One vector is turned by the same rotation once a tick. Each row is the vector after some number of ticks, and that number follows the row.
The counts run from 0 to 102.
[130 165 138 114  70 113 160 144 179 107 138 146 143 117 135  93 217  85
 143 126 108 128 131 129 154 112 120 134 141 171 121 113 132 135 127 120
 157 151 150 131  93 117 140 109] | 50
[132 149 151 124 101 153 154 119 163  89 131 127 103  74 127  63 176 105
 123 155 119  96 112 108 139 104 127 133 105 157 129 139 169 103 157 111
 124 122 168 150 120 128 104  77] | 77
[116 152 189 115 130 109 131  94 153 121 110 106 119 159 155 121 151  89
 149 121 104 145 114 153 168 143 107 148  92 175 100 141 122 125 111 137
  94 175 172 118 153 138 167 126] | 60
[157 181 183 113 119 127 144 116 151 123 137 126 129 146 122 119 180  86
 165 176  98 133 119 145 128  94  88 113 145 182 129 129 133 127 127 128
  89 182 153 127 153 124 142 120] | 26
[119 104 160 138 107 136 160  99 166 116 146 109 111  96 126  73 165  84
  98 119 112 125 107 134 183 129 125 142  69 130 106 129 141  96 142 143
 144 129 164 149 132 107 136  86] | 9
[154 138 167 133 107 162 157 115 129 108 155 136  95  74 106  99 168  96
 144 164 110 115 106 140 158  96 111 112  71 126 128 115 133 104 150 111
  99 155 153 140 182 126 108 113] | 70
[131 130 132 124  75 144 154 144 146  88 142 149 106  78 147  87 197  96
 139 111 120 127 122 132 176 116 154 130  73 139 124  94 116 142 139  90
 147 131 162 127 105 133 111 104] | 43
[171 108 171 100 146 137 150 124 156  90 163 109 115 130 121 101 180  83
 135 163 103 154 109 141 129  82 120 108  89 148 107 118 122 126 121  97
 117 176 182 159 137 105 116 111] | 1
[152 104 159 144 107 172 167 135 150  93 173 124  97  73 110  89 169  90
 118 145 111 132 108 145 162  96 129 118  57 120 110 114 139 104 147 120
 125 144 171 151 151 116 121  96] | 39
[126 139 174 119 119 139 139 111 124 111 124 138  99 112 151 119 152 104
 168 128 114 139 110 149 179 131 132 140  37 145 104 115 103 132 130  98
  84 169 165 111 178 151 112 140] | 67
[152 162 132 110  99 125 156 129 176 111 148 107 126 123 138  73 207  74
 118 155 108 129 114 124 135  93 118 136 134 162 120 138 147 138 158 107
 142 152 152 138 106  97 131  89] | 82
[ 95 176 134 109  82 114 134 115 163 107 105 130 125 106 172  79 201  91
 141 115 124 107 113 112 170 140 148 155 105 172 113 134 138 126 140 107
 144 120 159 126 104 141 123  98] | 48
[106 149 179 128 125 121 125  76 144 123 127 123 112 120 142 124 151  95
 154 112 107 122 104 153 185 142 122 125  66 163  98 127 120  95 123 144
  99 154 164 117 180 149 134 144] | 97
[118 176 160 109 102 109 130 126 155 115 102 131 140 156 171 124 200  85
 169 133 114 141 113 143 162 136 121 153 132 177 121 123 123 142 102 124
 125 169 173 118 111 140 175 113] | 55
[ 98 179 150 131  61 117 147 123 167 110 109 152 127 104 161  99 178  99
 153  94 121 113 129 130 189 147 135 152 111 170 118 123 133 122 126 139
 131 133 150 111 114 152 145 113] | 17
[104 122 147 135  95 132 145 104 156 105 125 119 106  92 155  82 175  86
 124 106 126 119 100 134 196 154 140 159  59 132 107 123 142 106 132 128
 144 119 170 147 133 133 147  84] | 10
[102 140 131 119  89 130 138 111 141 117 121 124 118 100 170  92 194  91
 131 105 124 127 103 132 198 144 147 168  63 136 118 109 119 137 141 105
 153 128 156 122 135 127 127 106] | 11
[131 147 136 106  87 130 153 156 159  86 118 135 119 103 168  80 191  95
 138 121 122 131 126 112 149 116 141 146 107 167 118 121 129 150 131  89
 142 142 170 135  84 135 118  94] | 80
[134 149 121 120  77 149 158 129 153 108 151 137 111  80 133  81 213  81
 137 139 124 117 117 136 166 101 143 131  98 131 135 101 130 129 151  95
 153 135 150 135 125 122 106 100] | 44
[140 106 152 130 117 142 157  98 160 128 161 104 107 104 120  85 192  72
 101 140 111 130  95 140 171 106 119 142  73 119 115 118 137 111 154 115
 157 141 157 148 146  93 124  92] | 8
[140 106 173 118 158 150 138  96 149  95 132  96  95 116 145  91 161  95
 120 152 111 130  95 130 141 116 134 134  59 141 109 143 147 101 129 109
 117 142 191 169 144 125 143  85] | 3
[135 110 163 127 122 154 142 137 120  86 134 123  92 113 160 111 158 103
 148 128 120 141 111 143 174 127 142 136  38 134 114 112 116 132 116  85
 100 159 188 142 148 143 125 110] | 36
[123 119 153 136 106 159 154 108 148  95 148 110  87  78 135  78 160  92
 122 139 119 105 101 130 164 121 133 131  58 123 121 124 155  94 153 112
 123 128 166 150 156 129 122  92] | 40
[113 142 163 137 109 119 144 103 165 121 124 116 124 158 174 117 153  77
 146 103 113 135 112 155 177 152 124 135  96 177 102 133 134 121 105 152
 112 151 180 131 135 136 193 114] | 91
[131 182 157 111 103 102 142 119 159 130 133 126 143 154 151 121 198  81
 161 142 101 146 119 144 161 110 106 139 142 175 120 119 112 142 118 122
 121 187 155 118 128 115 158 123] | 56
[135 154 190 113 148 133 123 115 139 102 109 121 107 148 165 118 139 102
 170 146 115 130 111 137 141 135 115 137  87 173 113 142 132 122 114 113
  68 166 191 130 154 163 155 117] | 29
[120 153 145 106 104 139 138 111 165  92 103 106 106  96 153  58 172 103
 125 140 122 107 103  99 143 118 127 152  89 170 110 151 161 115 162 100
 125 118 166 139 124 127 107  83] | 78
[144 162 128 104  90 137 151 147 162 100 131 130 125 118 154  86 215  83
 140 156 117 126 115 124 137 102 130 147 130 152 134 118 137 147 136  87
 144 149 158 139  86 116 131  88] | 81
[142 136 164 135 103 118 162 110 157 139 165 131 131 136 117 134 180  70
 157 123 100 145 117 174 175 107 110 107 102 158 109 104 106 121 113 144
 125 173 145 122 158 109 164 144] | 94
[114 136 130 122  65 123 156 123 154 130 143 134 124 104 153  91 210  82
 126 102 121 143 122 145 205 124 132 153  79 139 114 100 108 138 144 110
 164 141 141 113 120 111 121 121] | 12
[140 161 187 136 123 122 151 107 159 127 137 119 129 147 124 120 169  74
 143 155 100 130 106 154 143 121  93 119 137 174 122 132 155 109 107 166
 104 168 163 139 146 125 187 106] | 58
[143 152 146 119  99 109 161 140 176 118 143 121 130 156 163 112 200  72
 144 117 108 149 125 152 158 115 125 138 126 168 112 116 117 150 113 125
 148 165 168 130  93 111 177 107] | 87
[127 157 190 129 137 121 127  80 154 135 119 109 121 149 149 124 158  84
 148 146 100 123  97 146 151 138  96 143 119 175 117 148 153 107 110 156
  89 161 167 127 155 141 181 112] | 59
[166 137 182 111 132 138 149 146 141  98 146 128 107 140 143 126 161  95
 162 147 105 165 125 156 141  98 108 120  80 155 108 113 102 140 112  97
  96 195 172 127 147 129 132 131] | 31
[122 146 163 131 115 109 143  83 181 129 141  85 121 152 147 110 157  76
 126 113  99 129  98 151 162 135 110 133 107 178 101 148 144 112 126 165
 117 155 166 129 147 108 182 117] | 90
[ 99 160 146 125  81 128 146 111 171 101 112 132 114  86 149  63 175  94
 122 108 123 101 113 112 166 138 138 143 106 166 113 137 160 103 140 133
 142 111 168 140 108 138 134  88] | 47
[129 140 143 136  58 132 173 129 164 120 152 145 133  91 121  98 214  77
 127 114 112 131 124 140 191 116 123 139 109 134 122 102 120 124 140 132
 161 140 138 126 115 108 140 105] | 13
[154 162 202 121 128 120 142 111 169 122 138 114 122 146 118 115 144  93
 146 160  92 129 119 138 121 102  90 112 125 187 106 150 140 114 127 148
  81 176 164 128 153 125 141 116] | 27
[121 129 176 128 106 149 149 128 152  88 123 131  96  74 134  80 140 115
 129 121 113 114 119 117 162 124 132 122  51 153  98 137 135  99 146 112
 100 137 175 126 152 149  89 110] | 72
[145 161 180 124 109 112 156 121 177 127 145 128 138 154 125 125 185  73
 151 142  94 149 121 155 148 104  94 120 143 179 116 124 126 120 110 145
 119 182 153 128 122 107 169 117] | 57
[121 156 138 137  65 134 163 105 162 128 145 135 121  79 115  96 205  71
 127 129 112 109 113 140 185 117 120 139 116 140 142 119 154 104 147 150
 150 130 136 138 129 114 145  92] | 14
[148 185 178 115  93 124 146 140 149 111 127 146 138 142 132 136 182  93
 179 161 102 139 126 149 141  99 107 123 139 179 139 116 118 137 102 117
  93 182 159 119 122 142 154 121] | 25
[119 192 174 144  82 124 152 110 172 119 125 138 133 121 122 106 165  87
 152 148 101 103 121 129 147 120 103 120 153 187 129 140 164  98 128 166
 103 146 151 124 139 140 164 104] | 21
[119 157 137 103 105 105 143 121 174 111 117 106 133 165 184  99 192  76
 140 114 111 149 115 132 158 129 124 158 112 176 106 129 121 156 130 114
 139 159 175 123  96 118 169 110] | 86
[143 153 148 128 102 128 162 113 169 128 155 113 130 147 146 118 199  63
 138 146 104 135 109 158 154 113 118 136 135 159 130 114 135 136 118 132
 136 166 166 139 116 104 196 103] | 88
[136 146 184 125 124 120 137 122 144 117 125 133 122 162 153 134 149  97
 169 121 107 154 123 161 174 136 113 132  87 172 107 119 103 140  96 135
  95 184 179 109 142 149 166 131] | 61
[135 146 208 123 135 133 136 111 160  96 122 120 115 141 134 116 127  96
 154 151 102 131 117 137 137 124 100 118 105 184 107 150 151 107 110 146
  71 168 187 134 147 148 157 114] | 28
